In the data rows, zero lies at 7.5, halfway between 7 and 8.
Here are some rows, each followed by its group. Groups can overlap.
[10. 8. 7. 5. 10. 11. 11. 10. 11. 5. 7. 8. 10. 7. 8. 8. 4. 4. 7. 5. 5. 5. 5. 11. 5. 4. 8. 7. 7.
 4. 8. 10.] 1
[11. 5. 5. 7. 5. 10. 7. 5. 7. 10. 11. 8. 4. 5. 11. 4. 10. 5. 11. 11. 11. 10. 5. 4. 5. 4. 5. 5. 11.
 7. 11. 7.] 2
[7. 5. 8. 5. 11. 5. 5. 7. 7. 4. 5. 5. 5. 5. 11. 5. 4. 10. 10. 10. 5. 11. 11. 8. 11. 11. 11. 10. 10.
 7. 8. 11.] 3
[10. 10. 5. 4. 4. 11. 11. 8. 7. 10. 10. 11. 10. 8. 5. 7. 4. 5. 7. 5. 5. 7. 4. 10. 4. 4. 11. 7. 7.
 7. 11. 8.] 1
[4. 11. 5. 5. 8. 8. 11. 11. 10. 11. 7. 8. 11. 11. 7. 10. 5. 5. 4. 4. 5. 7. 5. 8. 4. 8. 8. 4. 8.
 5. 11. 10.] 1
[7. 5. 11. 10. 10. 4. 4. 7. 7. 5. 4. 5. 7. 5. 8. 8. 7. 11. 7. 8. 8. 8. 11. 5. 11. 11. 7. 10. 5.
 7. 4. 10.] 4
[4. 10. 11. 5. 11. 4. 7. 8. 10. 7. 4. 4. 8. 8. 10. 7. 5. 8. 8. 8. 4. 10. 10. 8. 10. 11. 11. 7. 8.
 8. 5. 10.] 3
[7. 10. 7. 11. 4. 11. 10. 11. 10. 10. 7. 8. 11. 10. 4. 11. 10. 7. 4. 4. 10. 4. 5. 8. 7. 7. 4. 5. 4.
 8. 7. 5.] 5
[10. 11. 4. 4. 7. 10. 7. 10. 7. 11. 10. 10. 4. 11. 10. 8. 8. 5. 11. 11. 8. 7. 5. 4. 5. 5. 10. 4. 7.
 5. 11. 5.] 2
[7. 4. 11. 11. 10. 4. 5. 5. 7. 4. 5. 5. 7. 4. 7. 8. 8. 11. 5. 7. 8. 8. 11. 7. 11. 11. 5. 11. 7.
 7. 4. 10.] 4
[10. 4. 7. 10. 8. 4. 5. 4. 8. 7. 11. 8. 4. 5. 7. 10. 11. 10. 8. 7. 10. 10. 8. 4. 8. 10. 4. 10. 8.
 4. 7. 8.] 6
[8. 7. 7. 10. 10. 11. 5. 10. 10. 5. 4. 4. 5. 7. 11. 4. 5. 5. 10. 11. 10. 5. 10. 10. 10. 5. 7. 4. 8.
 11. 8. 4.] 7
[5. 10. 5. 10. 7. 8. 11. 8. 10. 10. 10. 10. 11. 10. 4. 11. 7. 10. 4. 4. 7. 7. 4. 8. 4. 8. 4. 7. 7.
 4. 10. 10.] 8
[4. 11. 8. 4. 11. 4. 7. 10. 8. 8. 5. 7. 10. 11. 8. 8. 5. 7. 10. 8. 4. 10. 10. 8. 8. 11. 11. 7. 7.
 8. 7. 8.] 3
[10. 4. 11. 11. 8. 5. 4. 5. 10. 8. 8. 7. 4. 4. 8. 4. 11. 8. 10. 11. 11. 8. 10. 4. 10. 8. 5. 7. 10.
 8. 5. 8.] 6
[5. 7. 11. 11. 8. 4. 4. 8. 7. 5. 4. 4. 8. 7. 10. 8. 8. 11. 5. 8. 8. 10. 11. 5. 11. 11. 7. 10. 7.
 8. 5. 7.] 4
[8. 4. 11. 11. 5. 4. 5. 4. 8. 11. 10. 7. 7. 4. 5. 5. 11. 8. 7. 8. 11. 8. 8. 4. 8. 8. 5. 8. 11.
 10. 4. 8.] 6
[4. 10. 7. 8. 11. 7. 7. 8. 10. 4. 4. 4. 8. 8. 11. 5. 4. 5. 7. 10. 4. 10. 10. 11. 10. 10. 10. 7. 11.
 10. 10. 7.] 3
[11. 4. 8. 8. 5. 5. 5. 4. 4. 7. 11. 10. 4. 4. 7. 7. 11. 11. 10. 10. 11. 11. 8. 4. 10. 10. 7. 11. 8.
 4. 8. 10.] 6
[8. 11. 5. 8. 4. 11. 10. 10. 5. 10. 10. 10. 11. 11. 4. 11. 10. 7. 5. 4. 7. 4. 4. 10. 4. 5. 7. 7. 4.
 11. 7. 4.] 5
[11. 4. 10. 8. 5. 4. 5. 4. 5. 8. 11. 10. 5. 4. 5. 8. 11. 10. 10. 8. 10. 8. 7. 4. 8. 8. 7. 11. 8.
 7. 5. 7.] 6
[5. 5. 11. 10. 5. 4. 4. 7. 5. 5. 4. 4. 7. 5. 10. 7. 7. 11. 5. 8. 10. 10. 11. 5. 11. 11. 7. 10. 5.
 8. 5. 8.] 4
[8. 4. 10. 10. 11. 4. 4. 4. 10. 7. 10. 7. 4. 4. 7. 8. 11. 10. 8. 8. 11. 8. 8. 4. 10. 10. 4. 7. 10.
 5. 5. 8.] 6
[5. 11. 5. 4. 7. 10. 7. 11. 7. 10. 5. 7. 4. 11. 11. 5. 4. 8. 10. 11. 10. 8. 10. 4. 8. 8. 8. 4. 4.
 5. 11. 7.] 7
[5. 8. 5. 10. 7. 11. 8. 7. 10. 11. 8. 4. 5. 5. 11. 4. 8. 4. 7. 11. 10. 10. 7. 7. 4. 4. 4. 4. 11.
 10. 11. 5.] 2
[8. 11. 5. 4. 5. 10. 11. 10. 7. 10. 10. 11. 10. 11. 5. 10. 5. 5. 8. 5. 5. 5. 4. 10. 4. 5. 11. 7. 5.
 7. 8. 7.] 1
[5. 10. 4. 5. 11. 7. 5. 7. 7. 4. 5. 4. 8. 10. 11. 10. 5. 8. 10. 8. 4. 11. 10. 11. 10. 10. 11. 10. 10.
 10. 10. 5.] 3
[4. 10. 8. 4. 11. 5. 5. 10. 8. 7. 4. 5. 7. 11. 11. 7. 4. 8. 11. 10. 4. 10. 10. 8. 10. 11. 11. 7. 7.
 7. 8. 8.] 3
[8. 8. 7. 5. 7. 7. 11. 10. 10. 8. 8. 10. 8. 8. 8. 7. 4. 10. 5. 5. 8. 10. 8. 7. 7. 8. 8. 7. 7.
 4. 10. 11.] 1
[4. 10. 10. 5. 11. 5. 7. 10. 10. 7. 4. 4. 8. 10. 11. 7. 4. 7. 8. 10. 4. 10. 10. 8. 10. 11. 11. 7. 8.
 10. 7. 10.] 3
[11. 4. 10. 8. 8. 5. 7. 4. 10. 8. 11. 10. 4. 4. 8. 5. 11. 7. 8. 10. 11. 10. 7. 4. 5. 4. 5. 7. 11.
 4. 8. 11.] 2
[8. 8. 8. 4. 7. 11. 11. 11. 10. 8. 5. 10. 8. 8. 10. 4. 4. 5. 7. 8. 8. 5. 8. 7. 7. 4. 10. 5. 5.
 5. 10. 11.] 1
[8. 5. 5. 8. 7. 5. 10. 4. 7. 8. 11. 10. 5. 5. 7. 10. 10. 10. 7. 5. 8. 11. 4. 5. 4. 7. 4. 8. 11.
 4. 11. 11.] 2
[4. 10. 8. 11. 11. 8. 8. 11. 11. 8. 4. 4. 10. 8. 10. 7. 5. 5. 4. 7. 7. 7. 8. 10. 7. 8. 5. 4. 10.
 8. 8. 7.] 7
[8. 7. 7. 5. 10. 8. 4. 7. 5. 4. 4. 4. 4. 7. 11. 4. 4. 8. 11. 11. 5. 11. 11. 10. 11. 10. 10. 8. 10.
 10. 11. 7.] 3
[4. 5. 11. 11. 7. 5. 8. 8. 11. 11. 5. 5. 11. 4. 4. 4. 10. 5. 4. 5. 8. 7. 8. 7. 7. 7. 7. 7. 10.
 11. 4. 10.] 7
[11. 5. 10. 7. 4. 7. 10. 5. 4. 10. 11. 11. 8. 7. 4. 10. 10. 11. 5. 4. 10. 7. 5. 5. 7. 8. 8. 11. 5.
 4. 7. 10.] 8
[11. 4. 10. 11. 4. 8. 7. 4. 4. 7. 10. 7. 5. 4. 7. 4. 8. 10. 5. 7. 10. 11. 10. 7. 8. 7. 7. 11. 10.
 10. 8. 8.] 7
[10. 4. 10. 8. 7. 5. 4. 4. 7. 8. 10. 8. 4. 4. 8. 5. 11. 10. 10. 11. 11. 8. 10. 4. 10. 8. 5. 8. 8.
 5. 5. 10.] 6
[10. 4. 10. 10. 5. 7. 7. 4. 8. 8. 11. 8. 5. 4. 7. 4. 11. 8. 7. 8. 11. 11. 7. 5. 7. 4. 4. 10. 11.
 5. 8. 11.] 2
[7. 7. 11. 7. 4. 5. 11. 8. 8. 11. 10. 11. 11. 8. 4. 10. 10. 10. 4. 4. 8. 5. 4. 5. 5. 8. 8. 8. 4.
 7. 4. 10.] 8
[5. 11. 5. 10. 4. 10. 11. 11. 8. 11. 8. 10. 11. 11. 4. 11. 10. 7. 4. 4. 8. 4. 4. 8. 5. 7. 5. 5. 4.
 8. 7. 4.] 5
[4. 7. 8. 11. 10. 7. 10. 5. 11. 11. 8. 5. 7. 4. 10. 5. 8. 5. 4. 7. 10. 11. 7. 5. 4. 5. 4. 4. 11.
 5. 11. 11.] 2
[4. 7. 11. 11. 8. 5. 10. 8. 11. 11. 5. 7. 11. 5. 5. 5. 7. 8. 4. 4. 8. 7. 8. 7. 7. 10. 5. 7. 8.
 7. 4. 11.] 7
[11. 8. 4. 7. 5. 10. 11. 8. 5. 7. 11. 11. 8. 10. 4. 11. 7. 10. 7. 4. 8. 5. 4. 8. 7. 7. 5. 10. 4.
 4. 10. 8.] 8
[11. 7. 5. 5. 4. 11. 4. 8. 4. 7. 8. 7. 4. 10. 11. 4. 10. 7. 11. 11. 10. 7. 10. 5. 10. 5. 8. 5. 7.
 11. 11. 4.] 6
[10. 10. 4. 8. 8. 7. 7. 4. 7. 7. 11. 8. 10. 8. 4. 11. 11. 7. 10. 4. 4. 5. 4. 11. 5. 8. 8. 10. 8.
 11. 4. 4.] 6
[5. 7. 8. 5. 10. 5. 5. 7. 5. 4. 4. 4. 5. 7. 11. 5. 4. 10. 10. 10. 5. 11. 11. 8. 11. 11. 11. 10. 10.
 7. 10. 10.] 3
[10. 7. 8. 4. 10. 7. 4. 7. 5. 4. 5. 7. 5. 8. 10. 7. 5. 8. 11. 11. 4. 7. 10. 8. 11. 10. 11. 10. 5.
 10. 5. 5.] 3
[11. 7. 8. 5. 4. 7. 8. 8. 5. 8. 10. 11. 5. 10. 5. 8. 7. 11. 8. 7. 10. 7. 8. 4. 8. 10. 8. 8. 4.
 4. 8. 11.] 8
[5. 5. 10. 5. 11. 4. 5. 5. 8. 4. 5. 5. 10. 5. 7. 8. 7. 8. 10. 7. 4. 10. 10. 11. 10. 11. 11. 11. 8.
 10. 4. 8.] 3
[8. 7. 8. 4. 10. 5. 4. 5. 4. 4. 5. 7. 7. 7. 11. 7. 5. 10. 11. 10. 4. 11. 11. 10. 11. 11. 11. 11. 8.
 8. 10. 10.] 3
[5. 10. 8. 5. 11. 5. 5. 10. 10. 5. 4. 4. 7. 10. 11. 7. 4. 7. 11. 11. 4. 8. 10. 10. 10. 11. 11. 5. 8.
 10. 7. 7.] 3
[8. 4. 10. 8. 8. 5. 8. 5. 11. 11. 11. 8. 4. 4. 8. 4. 10. 7. 8. 10. 11. 10. 7. 4. 5. 4. 4. 5. 11.
 4. 10. 11.] 2
[11. 4. 5. 11. 5. 10. 7. 5. 4. 4. 8. 7. 5. 4. 11. 5. 5. 11. 7. 7. 10. 11. 10. 10. 10. 7. 4. 11. 10.
 7. 11. 8.] 7
[4. 8. 11. 10. 8. 10. 10. 11. 11. 11. 5. 7. 10. 8. 7. 5. 7. 4. 4. 8. 10. 4. 8. 7. 7. 5. 5. 4. 5.
 11. 4. 7.] 8
[4. 11. 4. 4. 7. 11. 10. 11. 8. 11. 8. 8. 10. 11. 7. 10. 5. 4. 7. 5. 4. 7. 4. 10. 4. 7. 10. 4. 7.
 8. 11. 4.] 1
[5. 7. 8. 10. 10. 5. 4. 8. 5. 4. 4. 4. 7. 8. 10. 10. 8. 10. 8. 10. 7. 7. 11. 8. 11. 11. 8. 8. 5.
 11. 5. 4.] 4
[5. 7. 8. 11. 8. 4. 4. 7. 4. 5. 4. 4. 8. 7. 8. 10. 8. 11. 7. 7. 7. 10. 11. 7. 11. 11. 7. 10. 5.
 10. 5. 5.] 4
[11. 8. 4. 7. 7. 5. 7. 4. 4. 5. 11. 11. 8. 8. 4. 11. 10. 10. 10. 4. 5. 8. 4. 10. 7. 10. 8. 11. 7.
 5. 8. 5.] 6
[10. 4. 8. 10. 4. 11. 5. 8. 4. 5. 5. 5. 4. 4. 11. 4. 7. 7. 10. 11. 11. 8. 11. 8. 10. 4. 7. 8. 10.
 11. 10. 4.] 7
[10. 10. 4. 4. 4. 8. 8. 5. 4. 11. 11. 11. 5. 10. 7. 10. 10. 8. 11. 10. 8. 8. 4. 4. 4. 5. 8. 7. 10.
 5. 11. 5.] 2
[11. 4. 7. 8. 5. 4. 5. 4. 4. 7. 11. 10. 4. 5. 5. 8. 11. 11. 10. 8. 11. 10. 7. 4. 8. 10. 7. 11. 8.
 4. 8. 8.] 6
[7. 8. 7. 5. 11. 5. 5. 5. 5. 4. 7. 7. 10. 8. 7. 10. 7. 8. 11. 7. 4. 10. 8. 11. 10. 11. 11. 11. 8.
 10. 5. 7.] 3
[10. 8. 5. 5. 8. 5. 7. 4. 4. 4. 10. 10. 11. 10. 4. 11. 10. 7. 10. 5. 4. 7. 4. 11. 8. 10. 11. 11. 7.
 11. 4. 4.] 3
[5. 5. 10. 11. 8. 4. 5. 5. 10. 10. 8. 5. 5. 4. 10. 5. 11. 8. 5. 10. 11. 11. 10. 4. 8. 8. 4. 7. 11.
 7. 8. 8.] 6
[4. 7. 10. 7. 11. 5. 7. 10. 10. 5. 4. 4. 5. 7. 11. 4. 4. 8. 7. 10. 7. 10. 11. 7. 11. 10. 8. 7. 8.
 5. 8. 11.] 3
[7. 4. 11. 11. 7. 4. 4. 7. 5. 5. 5. 5. 7. 5. 8. 7. 8. 11. 7. 8. 10. 10. 11. 5. 11. 11. 7. 10. 5.
 8. 4. 8.] 4
[10. 8. 8. 4. 8. 10. 11. 10. 10. 7. 8. 11. 10. 8. 5. 7. 4. 5. 7. 7. 7. 5. 5. 10. 5. 5. 10. 7. 5.
 4. 7. 11.] 1
[8. 11. 8. 4. 5. 5. 4. 10. 4. 8. 7. 10. 7. 11. 5. 10. 8. 10. 11. 10. 7. 5. 8. 4. 10. 11. 11. 7. 4.
 8. 5. 5.] 4
[11. 4. 7. 8. 8. 4. 5. 4. 5. 5. 11. 10. 5. 5. 5. 11. 11. 10. 10. 7. 10. 8. 5. 5. 8. 10. 5. 11. 8.
 5. 5. 7.] 6
[10. 10. 4. 4. 5. 11. 10. 10. 5. 7. 7. 8. 7. 10. 10. 5. 4. 4. 10. 10. 7. 7. 5. 10. 5. 4. 10. 5. 8.
 8. 11. 5.] 1
[11. 8. 7. 4. 4. 10. 8. 10. 4. 8. 10. 11. 7. 11. 4. 10. 10. 10. 11. 7. 10. 4. 7. 4. 8. 8. 10. 8. 4.
 5. 5. 4.] 5
[8. 8. 5. 5. 11. 7. 8. 11. 11. 4. 5. 7. 5. 11. 8. 10. 5. 7. 10. 8. 8. 4. 8. 8. 10. 10. 5. 4. 4.
 4. 4. 10.] 8
[8. 4. 11. 8. 4. 4. 8. 5. 7. 10. 8. 10. 8. 4. 5. 5. 7. 11. 4. 4. 10. 10. 10. 4. 8. 10. 7. 11. 7.
 4. 5. 11.] 7
[11. 10. 4. 4. 5. 10. 8. 7. 4. 4. 10. 11. 8. 11. 5. 11. 8. 7. 11. 7. 4. 5. 4. 11. 7. 7. 11. 10. 5.
 8. 8. 4.] 1
[7. 8. 7. 5. 8. 8. 4. 8. 5. 4. 4. 4. 5. 8. 11. 4. 4. 8. 11. 11. 5. 11. 11. 10. 10. 10. 11. 8. 10.
 11. 11. 5.] 3
[7. 5. 10. 10. 8. 4. 4. 7. 5. 5. 5. 5. 7. 7. 8. 8. 8. 11. 7. 7. 8. 8. 11. 5. 11. 11. 7. 10. 4.
 8. 4. 7.] 4
[4. 8. 7. 7. 11. 7. 7. 7. 7. 5. 4. 4. 8. 7. 11. 5. 4. 8. 7. 8. 4. 11. 11. 11. 10. 10. 10. 8. 11.
 10. 11. 10.] 3
[7. 11. 4. 4. 11. 8. 5. 7. 5. 4. 7. 5. 10. 11. 8. 11. 7. 7. 11. 10. 4. 8. 8. 11. 8. 10. 11. 10. 8.
 11. 8. 4.] 3
[5. 7. 11. 8. 4. 5. 11. 8. 8. 11. 10. 11. 11. 8. 4. 10. 10. 8. 4. 4. 8. 4. 4. 5. 5. 7. 8. 7. 5.
 8. 4. 8.] 8
[10. 5. 8. 8. 8. 7. 8. 4. 10. 10. 11. 8. 4. 4. 8. 4. 10. 7. 8. 10. 11. 10. 7. 4. 5. 4. 4. 7. 11.
 4. 10. 11.] 2
[7. 4. 11. 10. 5. 4. 5. 7. 7. 8. 5. 7. 5. 4. 10. 4. 7. 11. 5. 7. 10. 10. 11. 4. 11. 11. 5. 10. 7.
 7. 5. 11.] 4
[8. 11. 5. 4. 10. 10. 11. 10. 11. 7. 8. 10. 11. 11. 5. 11. 5. 4. 8. 5. 4. 4. 4. 11. 5. 5. 10. 5. 5.
 7. 7. 7.] 1
[8. 4. 10. 10. 5. 4. 5. 5. 4. 5. 7. 7. 7. 5. 7. 8. 8. 11. 7. 5. 8. 11. 11. 5. 11. 11. 7. 11. 5.
 7. 5. 10.] 4
[11. 4. 5. 7. 4. 7. 7. 4. 4. 5. 11. 10. 5. 4. 5. 8. 8. 11. 8. 5. 8. 11. 8. 7. 8. 8. 8. 11. 8.
 5. 10. 8.] 7
[11. 7. 4. 5. 5. 11. 5. 5. 4. 8. 11. 10. 4. 7. 11. 5. 8. 7. 11. 11. 10. 10. 7. 5. 7. 4. 7. 7. 10.
 5. 11. 7.] 2
[8. 8. 5. 8. 11. 7. 8. 7. 10. 4. 8. 7. 11. 8. 4. 11. 10. 7. 7. 4. 4. 4. 4. 11. 7. 10. 7. 10. 5.
 7. 4. 5.] 7
[8. 4. 10. 8. 10. 8. 4. 7. 8. 4. 4. 4. 5. 4. 11. 4. 5. 7. 8. 11. 8. 10. 11. 10. 11. 8. 10. 10. 11.
 11. 7. 8.] 3
[7. 7. 10. 10. 10. 11. 10. 10. 11. 7. 4. 5. 10. 4. 10. 4. 5. 4. 5. 8. 7. 5. 8. 11. 7. 4. 7. 5. 10.
 10. 7. 8.] 1
Which 5 groups are nearest to each row below, nearest first, going by the distance to the group's nearest row?
[5. 7. 11. 7. 11. 4. 5. 7. 8. 4. 4. 4. 7. 5. 11. 4. 4. 10. 8. 10. 5. 11. 11. 7. 11. 11. 11. 8. 8.
 7. 7. 11.] -> 3 4 6 1 7
[5. 8. 5. 8. 7. 11. 7. 8. 8. 10. 7. 4. 4. 7. 11. 4. 7. 5. 8. 11. 11. 11. 8. 5. 7. 4. 4. 4. 11.
 7. 11. 7.] -> 2 7 6 1 3
[8. 10. 5. 5. 8. 8. 11. 7. 8. 7. 10. 11. 11. 10. 4. 11. 7. 4. 7. 4. 4. 5. 4. 11. 4. 5. 10. 8. 7.
 10. 5. 7.] -> 1 6 5 7 3
[5. 8. 10. 7. 11. 7. 4. 8. 8. 4. 4. 4. 7. 7. 11. 4. 4. 7. 10. 11. 5. 10. 11. 10. 10. 10. 11. 7. 10.
 10. 7. 7.] -> 3 4 7 1 6
[8. 4. 11. 11. 10. 4. 4. 4. 11. 8. 8. 5. 5. 4. 7. 7. 11. 7. 8. 10. 11. 7. 8. 5. 8. 8. 5. 7. 11.
 10. 4. 7.] -> 6 2 4 7 3
[11. 5. 8. 8. 4. 10. 10. 11. 7. 10. 8. 11. 8. 10. 4. 10. 10. 10. 5. 5. 11. 4. 7. 4. 8. 5. 4. 7. 4.
 7. 4. 7.] -> 5 8 1 6 7
Which 4 groups are nearest to each row below, nearest first, going by the average distance to the group's rows?
[7. 4. 11. 11. 5. 4. 5. 7. 5. 7. 5. 7. 7. 5. 8. 7. 8. 11. 5. 7. 10. 10. 11. 4. 11. 11. 7. 11. 5.
 8. 4. 10.] -> 4 6 7 3
[11. 10. 4. 5. 8. 11. 7. 5. 5. 7. 11. 8. 7. 10. 7. 11. 11. 4. 11. 10. 5. 5. 4. 11. 5. 4. 8. 7. 10.
 11. 10. 4.] -> 1 5 2 6
[5. 11. 8. 5. 11. 10. 10. 11. 11. 8. 5. 8. 11. 10. 7. 7. 5. 4. 8. 8. 5. 4. 7. 11. 5. 5. 10. 4. 7.
 10. 5. 7.] -> 1 5 3 8
Which 5 groups are nearest to each row below, nearest first, going by the average distance to the group's rows?
[11. 7. 11. 4. 4. 7. 8. 8. 5. 8. 10. 11. 7. 8. 4. 7. 8. 7. 11. 8. 8. 4. 7. 4. 8. 7. 11. 8. 4.
 8. 4. 8.] -> 8 5 6 1 4
[10. 7. 7. 7. 5. 10. 4. 8. 7. 8. 7. 7. 4. 8. 11. 5. 11. 5. 11. 11. 10. 7. 8. 5. 8. 5. 8. 5. 8.
 11. 10. 4.] -> 2 6 7 3 4
[11. 4. 8. 7. 5. 7. 8. 4. 8. 10. 11. 10. 4. 4. 7. 5. 11. 7. 10. 10. 11. 10. 5. 4. 5. 4. 5. 8. 11.
 5. 10. 10.] -> 2 6 7 8 1
[11. 4. 8. 7. 5. 5. 8. 4. 7. 10. 11. 10. 4. 4. 7. 5. 10. 10. 10. 10. 11. 11. 7. 4. 7. 5. 5. 10. 11.
 4. 10. 11.] -> 2 6 7 8 4
[11. 4. 10. 7. 5. 7. 4. 5. 5. 8. 10. 8. 4. 5. 8. 4. 11. 8. 11. 11. 11. 7. 10. 4. 10. 7. 8. 7. 7.
 11. 5. 5.] -> 6 4 2 7 3
[5. 11. 7. 4. 8. 7. 4. 8. 5. 8. 5. 8. 7. 11. 10. 8. 5. 7. 11. 11. 4. 8. 10. 7. 8. 10. 11. 5. 5.
 10. 8. 5.] -> 3 4 1 7 5
[7. 10. 8. 4. 7. 10. 11. 10. 10. 10. 8. 11. 10. 8. 5. 7. 4. 5. 5. 5. 5. 7. 5. 8. 4. 5. 10. 5. 5.
 5. 8. 11.] -> 1 8 5 2 7
[5. 7. 10. 7. 11. 5. 5. 10. 11. 4. 4. 4. 5. 7. 11. 5. 5. 8. 8. 11. 7. 8. 11. 8. 11. 10. 8. 5. 7.
 5. 7. 11.] -> 3 4 7 6 1
Which 5 groups are nearest to each row below, nearest first, going by the distance to the centre of the group?
[4. 7. 11. 11. 4. 7. 10. 7. 8. 11. 7. 7. 11. 5. 4. 5. 10. 5. 4. 4. 7. 7. 7. 7. 4. 7. 8. 8. 11.
 11. 5. 7.] -> 7 8 5 1 6
[7. 7. 8. 4. 7. 4. 7. 4. 4. 5. 8. 7. 8. 7. 8. 8. 5. 10. 10. 7. 4. 11. 10. 8. 10. 11. 11. 11. 8.
 8. 8. 8.] -> 3 4 7 6 8
